Where one turn sends some rows of the set: a few examples, then the rows asked
Q144: [ 17,   6, -14,  -2, -17,   7,  13, -14,  10,  12,  18,   3, -23,  17,  22,
  12,  -4,  20, -15, -15,   5,   8,  17,  -5,   8]
Q492: [ 14,  -8, -10, -20,   1,   2,  -2,  -9, -34,  13,   9,   5,  12, -15, -12,
 -14, -39, -12,  -3, -19,  19, -28,  -4,   9,  13]
Q635: [-10, -17,  20,   0,  14,  -3, -12,  22, -25,  38,  -2,   9,  21,   2,  -6,
 -22,  -1,  12, -18,  -2,   0, -29, -19,  10,  -4]
Q812: [-12, -34,   9, -34,  25,   1,   0,  16, -30,  17,  11, -13,   2,   8,  22,
 -14,  -3, -26, -18, -31,  10,   5,  -9, -11,  13]
Q700: [ -1,   4,  13, -11,   1, -25,   5,  -4,  -7,  15,  13,  -5,  -4,  14,   9,
  21,  19, -25, -10,   8,  -3, -30, -20,  29,  -3]
Q226: [ -4,  -5,  11, -19, -11,   8,   6,  28,  -6,   5,  24,  -2,   5,  22,   2,
  -6,  13,  26, -12,  -2,  -2,  21,  21,  15,  23]
Q96: [  6,   8,   7,  -4,  14,  19,  -2, -12,  10,  21,  20, -32,   2,  -3,  15,
  22,   1,   6, -22,   5,   3,   1,  -5,  23,  -6]
Q407: [-12,  10,  17, -12, -13, -20,  16,  21, -11, -11,  12,  -2, -14,  24,  -4,
 -17,   8, -24, -18, -22,   2,   0, -20,  37,  18]
Q194: [ -7, -34,   8, -25,  32,  23,   0,   1, -14,  19,  -2,  -4,  -3,   6,   5,
 -22,  13, -33, -11,   2,  -8, -10, -12,  -6,  22]
Q621: [ -9,  17, -14,  -3,  11, -27, -14,   3,   0,  25, -19,  11, -30,  15,   0,
  -6,  22,   8,  -7,  17,  22,   2, -15, -11,  -5]
Q514: [ -2,  13,   3,  11,   5, -17,   3,   0,  -6,   1,  25,  10,   8,  10,  -2,
   8,  35,  -9,  -3,  11,  -8, -18, -20,  23,   8]
Q596: [  3,  -3,   8,  11,  19,   2,   9,  14,  -8,   3,  -6, -22, -34,  34,  19,
 -14,  12, -31, -43,  -7,  27,  -6, -12,  -1,  17]
Q968: [-12, -29,  -9, -34,  18, -32, -11,   5, -20,   1,   1, -15, -17,  -4,  10,
 -10,   5,  -9,  -5, -25,  11,  24,  -5, -12,  -2]
Q693: [ -1,  31,  10,  -5,  17,  28, -11,  23, -15,  11, -14, -21,   9,   3,  -6,
   1,   3,  14,  -2,  -4,   3,  24,   6,  23,  12]
Q698: [  2,  -7,  11, -23,   9,  17, -13, -13, -12, -31, -11, -14, -13, -18, -15,
 -18, -17,  -8,   2, -14,  13, -22,  10,   9,   9]
Q495: [  3, -13,   1,  32,  20,  30,   1,   9,   1,  29,   3,   3,   0,  -3,  -5,
 -25,  -8,   4, -14,  -8,  22, -30, -26,  14,   3]
Q89: [ -3,  15,  10,  -1,   8,   6,   9,   6, -14,  11,   2, -28,  -5,  18,  11,
 -16,   1,  12, -59, -11,  19,  -4, -17, -23,  -7]
Q736: [ -2,  20,  -3,  18,   2,   9,   4,  -4,   0,  10,  36,  -7,  10,  -7,  14,
  20,  12,   8, -11,   1,   1,   5,  -6,  12, -17]
Q288: [-10,   7,  14,   3,  -6,   3,  16,  26, -12, -12,  25,   3,   6,  25,  -7,
 -15,  22,  -7, -12,  -8,   5,  -2, -13,  33,  35]
Q686: [ 27,  23, -17,   4,  -1, -22,   9,  -6,  -8,  18,  -5,  20,  -3,  20,   7,
  16,  17,  -6,   0, -19,  -2, -24,   7,  -5,  12]
Q832: [ 17, -20, -23, -11,   3,  15, -11, -20, -17,  13,   1,   8,  -8, -13,  -9,
 -19, -28, -14,  12,  -1,  14,  -9,   1,  23,  15]
Q447: [ 19, -48,   5,  13,   0,  -8,   9,  21,   1,  10,  -1, -11, -30,  16,  16,
 -15,  -8,  -7, -18, -25,  25, -12,  13,   9,   9]
Q4: [  8, -13,   3, -26,  -4,   4,  -4,  -2, -24,  10,   4,   1,  -2,  -7,  12,
 -17, -29, -34,   0, -34,   5, -23,  14,  10, -16]
Q27: [  2,  -6, -14,  -3,   0,  13, -17, -21, -28, -22,  -6,   5, -23, -14,   3,
 -21, -21, -14,  15, -17,  13,   4,  -4,  17,   1]
Q848: [ -7,  -1,   4, -17,  14, -17,  -6,  37, -15,  45, -14,   2, -23,  24,  10,
 -15,   7, -15, -20,  12,  16,  18,   6,   2,   8]
Q102: [-12,   5,  11, -21, -26,   7,   5,  21,  -8,  -1,   2,   5, -25,  25,   6,
 -11,   0,  18,  -4,  -5,   2,  33,  12,  19,  16]
Q748: [ 11, -23,   0, -31,   6,  20,  -8, -11,   1,   3,  -7,  -8, -13,  -9,  -3,
 -21, -17, -25,   6, -11,   6, -25,  22,  18,   3]
Q916: [-1, 25, -3,  9,  5, 19,  0, 35, -3, 19, 10, -8, 11, -1,  5,  0,  9,  5,
  4, -3,  2, 30, 17, 23, -4]
Q517: [ -3,   2,  11, -10,  17, -21, -16,   1, -10,  15, -24, -11, -23,  22,   6,
  -5,  33,   0, -29,  25,  -4,  -8,  -3, -13,  -4]
Q276: [ 17,  40,  -4,  13,  18,  -2,   8,  21, -18,  -1, -14,  -1,   7,  15, -14,
 -12,  10, -16, -11, -39,   2,  -1,  -7,  18,  26]
Q315: [ 21,  13,  -5,   6,   5, -29,   8,   8,   4,  -6,   4,   5,  -5,  17,   4,
  13,  37, -13,   4, -17,  -3, -15,  20,   4,  10]
Q486: [ -8,  14,  -5, -10,   1,   8,   8,   0, -16,  10, -13,  -1,   4, -28, -22,
 -26,   2,  -2, -17,   3,  -8,  -2, -15, -35,  -9]
Q842: [  0,  16, -14,  15,  10,   8,  13,   9,   1,  12,  -6, -10, -20,  29,   3,
 -27,  11,  -9, -29, -10,  45, -14, -31,  -4,  14]
Q294: [ -2, -47,  23,  -3,   4, -13, -20,  11, -13,  -8, -16,  -9, -28,  16,   4,
 -14,  15,  17,  -9,   4,   5, -11,   7,  11,   8]
Q442: [  0,  -5,  -5, -20,   2, -12, -17,  -7, -29,  -7,  -7,  11, -12, -19,  -2,
 -25, -24, -22,   3, -32,  -8,   1,   5,  13, -18]
Q747: [  6,   6,  -2,  35,  10, -15,   2,  23,  -7,   1, -10,   6, -25, -16,  -7,
 -16, -14,   7, -15, -39,  20,   4,  -1, -10, -18]
Q444: [ -6,  14,  -3, -18,   4,  -1,  -4,  28, -12,  47, -22,  -1,   4,  26,  -7,
 -30,  15,   8, -21,  17,  16,  -2,  -7,  -3,   8]
Q546: [ 12,  26,  -4,  18,   6,   2,  14,  38,  -6,  -5,   2,  -6,   1,  17,  -1,
  -9,  23, -25,   4, -30,  11,   9,  13,  22,  17]
Q803: [  2,  11, -20,  -6, -17,   9,  28,  18, -17,  26,  -7,  -9,   6, -20, -15,
 -27, -14, -15,  -4, -11,  28,  -4,  -9, -25,  -1]
Q417: [-11, -28,  28,   4,  13,  -9, -11,   9, -22, -10,   5, -14,  -2,   4,  -2,
 -25,   1,  21, -40, -23,   2, -16, -21,   3,  -4]
Q432: [ -3, -20, -26, -10,   2, -19,   2,  -2,  -7, -14,  -5, -18, -33,  -6,   8,
  -9,   8, -13,  12, -17,  41,  13,  -9, -14,   6]
Q614: [  9, -12, -36,  -8, -10,  -9,  16,  11,   1,  22, -15,  -8, -16,  -8, -11,
 -26,   3, -22,  15,  -3,  34,   1,  -5,  -7,  11]
Q603: [ 15, -20,   3,   6,  -5, -33,   0,  37, -18,  32, -16,  13, -18,   1,   6,
  -8, -11,  -3,  -2, -23,  16,  -3,  22,  -6, -10]
Q214: [  1,   3,  -3,  31,  18,  11, -14,  11,  -1,  15, -25,  16, -20, -14, -12,
 -15,   7,  16,  13,   6,  16,  -7, -10,   2,  -8]
Q612: [ -9,  16,  -4,   4,  12, -11,   7,  14,  -7,  18,  12, -11, -29,  12,  19,
  -3, -12,   2, -43, -21,  39,  19, -12, -18,  -9]
Q608: [  4,   1,   3, -32,   7, -12, -14,  -9, -24, -12,  -4,   0,   4, -26, -30,
 -21, -22,  -2,  -9, -18,   1, -19,   1,   7,   6]
Q213: [ 13,   0,   2,  -5,  -8,  -7,  11,   2,   6,  -4,  31,  -7,   0,  16,  19,
  19,  17,  21, -18, -17,   2,   0,  26,  -7,   5]
Q777: [ -9,  -5,   9,  -5,  21,  32,   4, -13, -13,  -8,  -9, -10,  -7, -11,  -5,
 -21,  12, -17, -15,   5,  -5, -18, -21, -28,   8]

Q294 -> Q747
Q842 -> Q517
Q916 -> Q288
Where do these go?
Q492 -> Q748
Q102 -> Q276
Q803 -> Q194

